rotation ticks, each row followed by its count of ticks:
The counts run from 0 to 446.
[ 1.34 -4.28 -0.83  0.34  0.99  0.21  0.55  1.73 -0.42 -2.03 -1.17 -0.87
 -3.05 -1.47  1.99 -2.12  0.23 -1.87  2.18  1.31 -1.01  0.56  2.27  0.79
 -0.34  2.13 -1.34 -0.73 -0.90 -2.90 -2.37  1.37 -0.17  0.13 -0.56  0.71
 -0.36 -1.33  1.07 -0.93  3.79  1.13  1.75 -0.48  1.98  1.50  0.27  2.03
 -3.62  2.21  0.86  2.12 -0.54 -1.17  0.05 -1.95 -1.28  2.13 -2.72 -0.33
  1.86  0.04 -3.49 -3.14  0.50  0.64 -0.88 -0.84 -1.58  0.29  0.20 -0.46
  0.25 -0.45  0.59  0.58 -0.24 -0.34] -> 174
[ 0.37 -3.68 -0.32  1.64  1.21 -0.28  0.05  2.71  0.76 -1.99  0.52 -0.90
 -2.75 -0.86  1.16 -1.74 -0.32 -0.47  2.01 -0.09 -0.01  0.02  4.80  0.04
 -1.38  2.10 -1.30 -0.26 -0.96 -1.26 -2.07  0.67  0.63  0.01 -1.36  0.58
  0.04 -1.02  0.74 -2.08  1.92  0.54  1.70  0.46  1.71  2.57  0.09  3.01
 -4.51  0.38 -0.50  0.99 -1.10  1.95  2.22 -1.58 -0.84  1.80 -2.78 -0.08
  2.29  0.57 -2.31 -2.49  1.30  0.94 -0.83  0.59 -1.67  1.40 -1.13 -0.29
  0.97  0.58 -0.67  1.03 -0.64 -1.44] -> 87
[ 1.30 -3.71 -2.16  2.52 -0.75  2.04 -1.04  1.85  0.00 -1.90 -1.46  1.13
 -1.99 -1.78 -0.12 -1.62  0.86 -0.81  1.15 -2.31 -0.10 -0.69  1.44 -1.34
 -1.96  0.87 -1.31 -0.72 -2.69  0.53 -3.32  1.17 -1.21  0.88  0.42  2.47
  0.80 -2.75  0.16 -0.67  1.36 -0.23  1.77  2.10  1.78  0.50 -0.27  1.11
 -2.62 -2.29  1.13  0.79  0.76  0.22 -0.30 -1.03  0.54  2.98 -1.46  0.45
  1.59  0.07 -0.46 -1.30  1.55  2.13 -1.06  0.30 -3.31  1.56 -2.42  0.00
 -0.63 -1.84  1.06  1.75 -0.74 -1.63] -> 79
[ 0.43 -2.16 -1.09  1.45 -0.32  0.31  0.92  1.89 -2.02 -3.01  0.71 -2.69
 -2.55  1.07 -0.65  0.21  1.91 -1.92 -0.66 -1.19 -0.98  1.03  1.31  0.58
  0.36  1.64 -0.43  1.33  0.38 -1.84 -1.64  1.12 -0.30  1.63  0.38  2.62
  0.38 -2.96 -1.67 -0.92  1.56 -0.72 -0.73  2.19  1.49  1.34 -1.40  3.93
 -1.48 -0.15  0.10  3.12 -0.66 -0.92 -0.40  1.66 -0.33  1.97 -0.37 -1.51
  0.81  0.61 -0.29 -4.34  2.89 -0.03  2.49 -0.13 -4.06  0.16 -2.11 -0.02
 -0.10 -0.80  0.13  1.52  0.92 -1.69] -> 162
[-1.66 -3.64 -3.65  1.92 -1.23 -1.42  0.03  2.40 -0.43 -4.01 -0.64 -2.96
  0.33  1.00  0.50 -1.04  0.21 -1.16  0.96  1.26 -2.37 -0.36  0.81 -1.33
 -2.08 -0.08  1.70  2.37  0.63 -0.83 -0.40 -0.99  0.07  1.82 -0.67  0.29
  0.32 -1.59  0.57 -2.68  2.58 -0.34  0.01  1.58  0.76  2.65 -0.19  0.33
 -0.70 -0.03 -0.61  0.73 -0.30 -0.59  2.62  1.73 -1.72  1.66 -0.37  1.57
 -0.48 -0.06 -2.96 -1.41  1.94 -0.48  0.71 -2.30 -0.72  1.33 -1.55 -2.10
  0.39 -0.09 -1.00  0.65  2.34 -2.32] -> 150
[ 2.37 -3.12 -0.14 -0.42 -0.33  0.00  0.77  0.96 -0.34 -3.16 -0.30  0.85
 -2.66 -2.06  0.63 -2.50  1.22 -2.61  1.88 -0.80  0.42 -0.62  2.81 -0.92
 -0.01  0.70 -0.48 -0.49 -0.97 -2.25 -2.14 -0.03 -0.33  0.24 -2.32  2.14
  0.28 -1.55 -0.57  0.05  2.92  0.27  1.45  0.48  1.18  0.64  1.38  0.07
 -4.31 -0.03  1.01  0.70 -1.92  0.91  1.25 -0.96  0.01  2.52 -0.25 -0.79
  1.11  0.13 -3.20 -3.62 -0.16 -1.90 -2.19  0.14 -3.26  1.09 -1.35 -1.29
 -0.14  0.79 -0.28  0.48 -0.47 -0.28] -> 309
[-0.32 -2.75 -2.30  2.81  0.97 -0.51  0.10  1.44 -0.18 -3.35 -1.72 -0.84
 -1.34 -0.82 -0.01 -1.98 -0.20 -0.72  1.54 -0.96 -1.27 -0.39 -1.01 -1.58
 -0.82  1.33 -1.74 -1.15 -1.74 -0.38 -0.56  2.63 -1.51 -0.07 -0.02  1.30
  0.35 -0.78 -1.23 -1.72  2.66  2.39  1.81  1.00  1.58  1.36 -0.13 -0.06
 -2.96 -0.45  0.85 -0.31 -1.25 -0.68  0.34  0.13 -2.60  2.96 -1.95  0.69
  2.15  3.10 -1.34 -1.61  2.81  1.17 -0.96 -2.45 -2.75  0.67 -1.48 -2.50
 -0.60 -0.81 -0.13  2.03  0.44 -2.43] -> 205
[ 1.94 -4.31 -3.16  2.65 -2.84  0.48 -1.13  2.15  0.92 -1.72 -2.46 -0.58
 -1.53 -0.12  0.43 -1.19  0.62 -0.99  1.96  1.07 -0.71  0.68  1.74 -2.10
 -0.54 -1.03  0.81  0.03 -1.66 -2.67 -1.85 -0.99  0.00 -0.63  0.11  0.96
  0.16 -1.92  0.68 -0.47  2.23 -0.23  3.41  3.28  1.49  1.83 -1.44  1.38
 -1.10 -1.11  0.06  0.46  1.83 -0.70  1.87 -0.17  0.83  1.88 -1.20 -0.57
  0.12 -1.66 -2.78 -0.65  0.39  0.57  0.13 -2.13 -0.46  0.92  0.09 -0.98
  0.43 -1.61  0.32  2.26  1.45 -3.05] -> 352
[ 0.89 -2.21 -0.64  1.21 -0.22  1.27  0.39  1.91 -1.54 -2.10  0.81 -0.55
 -2.00  0.52 -0.69 -0.65  0.00 -1.43  1.83 -2.67 -0.18 -0.34  0.82 -0.32
  0.13  1.25 -2.77 -0.29  0.57 -1.31 -1.95  1.25 -0.69  1.65 -1.55  2.78
  0.83 -2.75 -0.34 -0.91  2.24 -1.54 -1.93  1.67  0.58  0.92  0.28  1.28
 -2.76 -1.87  0.86  1.04 -3.40  1.31  0.56  0.49  0.36  2.04 -0.15 -0.15
  0.97  0.59 -0.81 -4.93  1.73  0.42  0.70 -0.13 -5.00  1.05 -3.38 -0.25
 -1.49 -0.32 -1.24 -0.35  1.22 -1.24] -> 27
[-0.01 -4.60 -3.68  1.12 -2.42  2.02  1.40  2.11 -1.47 -4.18 -2.39  0.07
 -0.26  0.07  0.33 -0.29  1.44 -1.62  1.09  0.26 -0.47 -0.41  1.06 -0.27
 -2.54 -0.48  1.90  0.50 -1.68 -2.29 -2.87 -0.98 -1.81  0.98 -1.05  1.13
  1.35 -2.11  2.07  0.00  1.60 -0.52  0.02  2.52  1.56  0.51 -0.13  0.26
 -0.26 -1.64  0.65  1.42  0.94  0.22  0.41 -0.72  1.84  1.21  0.25  1.78
 -1.50 -1.32 -2.86 -1.34  0.62  0.47 -0.30 -2.17 -2.80  0.86 -1.54 -0.19
 -1.16 -1.38  1.51  1.53  1.57 -0.35] -> 275
[ 1.31 -2.44 -0.33  1.73  1.18  0.25  1.57  1.96  0.11 -2.73 -0.39  1.60
 -2.55 -0.52  0.14 -2.09  1.54 -0.94  1.68 -1.45  1.06 -0.72  3.48 -0.59
 -0.46  0.98 -1.44 -1.72 -1.44 -1.13 -1.85  2.24 -0.59 -0.64 -1.82  1.01
  0.60 -1.39 -0.55 -0.45  1.89  1.54  1.84  1.17  1.79  0.23 -0.37  0.79
 -5.01  0.00 -0.09  0.14 -1.64  1.29  1.64 -2.11  0.36  1.18 -2.31  0.10
  1.97  2.20 -2.47 -2.41  1.60 -0.10 -0.82 -0.51 -3.34  0.81 -1.33 -0.20
 -0.50  0.17  0.36  2.71 -0.45 -0.73] -> 0
[-0.17 -3.78 -1.83  1.93 -0.59  1.20  0.48  2.45 -2.26 -2.34 -0.51 -1.81
 -1.08  1.51 -0.56 -0.19  1.78 -1.33  1.42 -0.44 -1.78  0.07  1.21 -0.12
 -0.29  0.40 -0.91  1.43  1.72 -2.08 -1.65 -0.19 -0.88  0.97  1.04  1.61
  1.10 -2.78  1.55 -0.32  2.21 -2.44 -2.11  2.39  1.14  0.97 -0.72  2.87
 -0.25 -0.59 -0.94  1.98 -1.06 -0.60  1.06  0.83  0.49  0.30 -0.18 -0.18
 -0.62 -0.81 -0.40 -3.80  2.91  0.00  2.77 -1.60 -4.28  0.64 -2.07  0.39
 -0.06 -1.43 -1.03 -0.88  2.95 -1.61] -> 327
[-1.12 -4.84 -1.76  1.31  0.76 -0.87  2.03  1.75 -1.85 -4.27 -0.88 -2.28
 -0.11 -0.23  0.14 -0.94  2.33 -1.91  0.28  0.17 -2.45 -0.61  0.37 -0.83
 -1.00  1.23  0.73  1.69  1.35 -1.34 -0.37  0.53 -1.05  0.49  1.44  1.37
  1.34 -1.51  0.07 -0.63  3.13 -0.28 -0.78  0.85  1.28  0.31  0.58  1.64
 -0.33  1.05 -0.73  1.99 -0.76 -0.85  1.19  1.18 -2.12  1.21 -0.20 -0.41
  0.06  0.40 -1.14 -2.81  3.58 -1.23  1.12 -1.42 -4.52 -0.32 -1.55 -1.77
  1.19 -1.17 -0.20 -1.08  2.10 -0.49] -> 240
[ 0.54 -3.12 -2.65  1.87 -1.46 -0.55  0.89  2.07 -0.56 -4.52 -2.40 -2.67
 -3.17 -0.73  0.19  0.70  0.73 -1.68  0.92  1.66 -0.99  1.95  2.04 -0.29
 -0.17 -0.41  0.61  1.48 -1.02 -3.51 -1.00 -1.66 -0.69 -0.41 -0.87  0.49
  0.86  0.46  1.16 -0.14  0.87  1.36  1.49  1.49  2.83  2.71 -1.48  1.98
 -2.24  0.37 -0.74 -0.08  1.00 -0.89  0.32  0.57 -0.19  1.27 -0.80  0.02
 -0.35  1.02 -2.94 -1.93  2.23 -1.20  0.73 -1.97 -0.14  1.01  0.32 -1.44
  0.58 -0.69  0.22  2.22  3.33 -1.59] -> 266
[ 0.97 -3.07 -1.99  1.94 -1.34  0.58  1.23  2.14 -0.40 -3.27 -1.91 -0.78
 -2.52 -0.06  0.35 -0.34  2.33 -1.33 -0.04 -0.29 -0.03  1.21  1.71  0.14
 -0.50  0.86  1.14 -0.24 -3.09 -3.27 -2.39  1.27 -0.47 -0.40 -0.51  1.61
  0.29 -2.02 -0.55 -0.47  1.11  2.04  2.24  2.60  2.28  1.06 -1.75  2.60
 -2.02 -0.21  0.15  1.92  1.69 -0.32 -0.24 -1.27  1.13  1.85 -1.67 -0.20
  0.48  0.79 -1.85 -1.65  1.40  0.79  0.27 -1.49 -1.82  0.22 -0.34  0.09
 -0.68 -0.81  2.71  4.49 -0.28 -0.97] -> 303
[ 0.93 -2.33 -1.11  2.05  0.64  1.08  0.91  1.80  0.25 -3.02 -1.24  1.51
 -2.50 -0.66  0.22 -1.85  1.52 -1.13  2.27 -1.10  1.12 -0.59  2.85 -0.75
 -0.51  0.49 -1.49 -1.67 -2.11 -1.24 -2.05  2.09 -0.75 -0.63 -2.05  0.76
  0.26 -1.03  0.07 -0.58  1.52  1.62  2.39  1.46  1.85 -0.10 -0.73  0.29
 -4.80 -0.48  0.58  0.03 -0.93  0.72  1.63 -2.53  0.88  1.24 -2.44  1.24
  1.57  1.74 -2.93 -2.07  1.08  0.39 -1.16 -0.97 -2.61  0.94 -1.24 -0.46
 -1.24 -0.22  0.60  3.32 -0.10 -0.82] -> 1
[ 0.09 -2.39 -3.23  2.24 -1.53  1.65 -1.48  1.82 -0.72 -3.09 -1.15 -0.43
 -0.35  0.12 -0.98 -1.31  2.96 -1.93 -0.04 -2.07 -0.95 -0.78  0.52 -1.39
 -1.93 -0.64  0.48  1.44 -0.51  1.64 -2.11  0.50 -0.44  2.45 -0.09  2.36
  0.93 -4.32 -1.11 -1.00  0.98 -1.34  0.79  3.16  1.12  0.26 -1.22 -0.31
 -1.26 -1.57  0.84  1.80  0.12 -1.32  0.83  0.99  0.67  2.65 -0.50  1.61
  0.10 -0.16 -1.33 -1.66  1.96  0.13  0.42 -0.05 -3.23  1.72 -3.09 -0.64
 -0.96 -1.53  0.14  1.94  0.27 -2.15] -> 247
[ 0.07 -3.02 -0.57  1.35  2.32 -0.34  0.48  1.23 -1.10 -3.15 -0.43 -1.11
 -2.99 -2.29  0.00 -1.60  1.17 -1.99  1.20 -0.75 -1.52  0.06  1.84 -0.38
 -0.25  1.65 -2.67 -0.06  0.50 -0.13 -0.90  1.43 -1.09  0.31  0.25  1.35
  0.83 -0.82  0.31 -0.88  2.46  0.88  0.91 -1.31  2.36  1.04  0.10  0.93
 -3.99  1.78  0.22  0.40 -1.54 -1.39  0.41 -0.64 -2.38  1.84 -2.05 -0.20
  2.26  2.84 -1.65 -3.55  3.72 -0.19 -0.45  0.12 -2.96  1.06 -1.14 -1.60
  1.08 -0.91 -1.00  0.03  1.23 -1.62] -> 37
[ 1.89 -5.35 -1.33  1.44 -1.17  1.14  1.60  1.49 -1.04 -3.22 -2.80  1.51
 -1.60 -1.13 -0.05 -1.61  1.22 -1.00  2.67 -0.50  0.20 -0.94  1.35 -1.61
 -0.71  0.01 -0.09 -0.81 -1.75 -3.01 -2.33 -0.34 -2.34 -1.46 -0.33  1.57
  1.48 -1.01  1.53  1.25  2.37  0.46  0.79  2.11  1.37 -0.10  1.22  1.17
 -2.04 -1.48  0.09 -0.09  0.06  1.45  0.78 -1.57  1.53  1.19  0.38 -0.69
 -0.22 -0.39 -1.47 -2.30  1.37 -0.26 -1.00 -2.55 -4.44  0.33 -1.12 -0.90
 -0.44 -1.22  0.75 -0.70  1.75 -0.15] -> 272
[ 0.81 -3.91 -1.80  2.55 -0.34  0.59  0.28  1.56 -1.50 -1.92 -2.12 -0.76
 -0.65  0.53  0.12 -1.59 -0.64 -0.93  2.91 -0.43 -1.75 -0.50 -2.64 -1.21
  0.73  0.66 -2.01 -1.67 -0.46 -3.02 -0.99  2.04 -1.87 -0.24  1.17  1.51
  0.55 -1.26  0.46 -0.71  3.90  0.67 -0.17  1.57  1.09  0.81  0.05  0.73
 -0.76 -0.79  1.00  0.46 -1.11 -1.27  0.18  0.04 -1.35  1.86 -0.75 -0.09
  0.89  1.10 -1.37 -2.81  2.08  1.49  0.39 -4.39 -3.77 -0.21 -1.21 -1.61
 -1.09 -1.94 -0.11 -0.14  1.63 -1.77] -> 68
[ 1.88 -2.25 -1.30  1.11 -1.98  0.77 -1.23  1.52  0.05 -2.91 -0.60 -0.46
 -3.24 -1.93 -1.04 -0.75  2.47 -2.26  0.66 -1.14  0.39  0.85  4.53 -1.05
 -0.65 -0.60  0.00  1.83 -0.80 -0.36 -2.60 -2.40  0.48  1.16 -1.76  2.32
  0.85 -2.30  0.26  0.07  0.52 -1.54  1.88  2.00  1.74  1.23 -0.58  0.98
 -3.37 -1.37 -0.04  0.29  0.06  0.30  1.23  0.81  1.19  2.04 -0.13 -0.59
  0.21 -0.63 -1.74 -2.82  1.03 -1.26 -0.35  1.84 -2.10  2.18 -2.14 -0.57
  0.64 -0.37 -0.77  1.18  1.30 -1.83] -> 219
[-0.91 -2.08 -1.82  0.57 -0.75 -0.49  1.63  2.25 -1.01 -4.41 -0.25 -2.09
 -2.23  0.52  0.43  0.55 -0.01 -1.42  1.41  1.07 -0.29  0.50  3.36  0.64
 -1.17 -0.24  0.57  1.71 -0.34 -2.98 -1.34 -1.77 -0.15  1.44 -3.70 -0.23
  0.47 -0.41  1.70 -1.49  0.90 -0.20 -1.00  0.90  1.53  3.16 -0.44  1.35
 -3.51  0.44 -0.37  0.57 -1.53  1.55  1.59  0.23 -0.06  0.35 -0.63  2.01
 -0.32  0.49 -3.58 -3.40  0.87 -1.25  0.39 -0.96 -0.81  1.94 -1.24 -0.64
 -0.01  1.18 -0.88  1.75  2.76 -0.86] -> 228
[-0.86 -2.81 -0.86  1.53  2.10 -1.17  1.51  1.43 -1.18 -3.45 -0.06 -1.85
 -1.44 -0.45  0.39 -1.84 -0.31 -1.09  1.29 -0.53 -1.72 -0.58 -0.33 -0.25
 -0.19  2.51 -1.59 -0.71 -0.30 -1.24 -0.49  3.06 -0.84  0.44 -0.05  1.43
  0.23 -0.85 -1.21 -2.00  3.71  1.97  0.16 -0.15  1.12  1.24  0.51  1.34
 -3.05  0.70  0.32  0.98 -2.32 -0.50  0.73  0.28 -3.00  2.39 -1.61  0.35
  1.95  2.88 -1.57 -3.37  2.81  0.03  0.11 -1.83 -3.42  0.04 -1.87 -2.13
 -0.48 -0.03 -0.58  1.07 -0.36 -1.48] -> 203
[ 0.61 -1.76 -2.34  2.41 -0.94  0.66 -0.69  1.97  0.11 -2.80 -1.29 -0.70
 -2.80  0.21 -0.34 -0.52  0.95 -1.98  3.22  0.79 -0.31  0.44  3.51 -1.11
 -0.08 -1.38 -1.12  0.76  0.71 -1.27 -0.94 -1.48  0.23  0.39 -2.62  0.08
  0.53 -1.47  1.71 -0.41  1.03 -1.25  1.41  1.44  2.10  1.43 -2.13 -0.87
 -4.01  0.45 -0.45 -0.82 -1.22 -0.77  3.00 -0.61  0.35  0.41 -1.47  1.32
 -0.04  0.58 -4.06 -2.76  0.96 -1.17  0.90 -1.16 -0.47  2.18 -0.51 -0.67
 -0.29 -0.49 -2.02  2.00  3.97 -3.10] -> 92
[ 0.31 -2.29 -3.04  1.52 -1.42  1.72 -1.45  1.66 -0.93 -2.41 -0.42 -0.48
 -0.51  0.50 -0.62 -1.51  3.05 -2.53 -0.19 -1.85 -1.12 -0.64  0.98 -0.84
 -1.55 -0.04  0.25  1.21  0.02  1.21 -2.25  0.69  0.14  2.49  0.06  2.59
  0.61 -4.79 -1.37 -0.85  1.49 -1.79  0.25  2.53  1.36 -0.20 -1.35  0.22
 -1.11 -0.95  0.93  2.83 -0.37 -1.86  1.13  1.04  0.79  2.34 -0.79  0.99
  0.56 -0.84 -1.58 -2.37  1.53  0.15  0.93  0.82 -3.46  1.07 -3.14 -0.43
 -0.86 -1.30 -0.14  1.81  0.05 -2.60] -> 248
[ 0.30 -3.17 -1.64  1.29 -1.42  0.00  1.95  1.02 -1.27 -5.41 -1.12 -0.27
 -0.96 -0.12 -1.32 -0.96  3.28 -2.37  0.69 -0.87 -0.87 -0.63  0.85 -2.07
 -0.41 -1.02  0.93  1.68  0.52 -1.66 -0.60 -0.73 -1.09  0.29 -0.92  2.06
  2.08 -1.47 -0.63  0.88  1.82 -0.26  0.10  2.47  0.88 -0.56  0.22 -0.62
 -1.80 -0.81 -0.58  0.45 -1.13  0.05  1.76  1.34  0.16  0.67  1.58 -0.09
 -1.06  0.50 -1.61 -3.13  2.22 -3.23  0.26 -1.48 -4.45  0.23 -1.89 -2.11
 -0.04 -0.37 -0.36  0.30  2.76 -0.67] -> 103
[-0.02 -4.36 -2.59  2.60 -2.26 -0.27  1.18  2.93 -0.66 -3.14 -1.06 -2.10
 -0.06  1.06  0.50 -0.18 -0.91  0.59  0.92 -0.25 -0.83 -0.15  0.87 -0.67
 -1.65  1.12  1.36  0.56 -2.44 -2.57 -1.48 -0.22 -0.76  0.46  0.02  1.70
  0.75 -1.27  0.35 -2.11  2.02  0.25 -0.30  3.58  0.55  2.90  0.43  3.82
  0.14 -3.13 -0.45  1.34  0.32  2.55  1.25  1.29  0.10  2.01 -0.32 -0.15
 -0.27 -0.58 -0.25 -1.46  1.62  1.78  0.92 -2.43 -3.22  0.36 -2.08 -0.63
 -0.42 -0.32  0.79  1.51  0.52 -1.63] -> 21
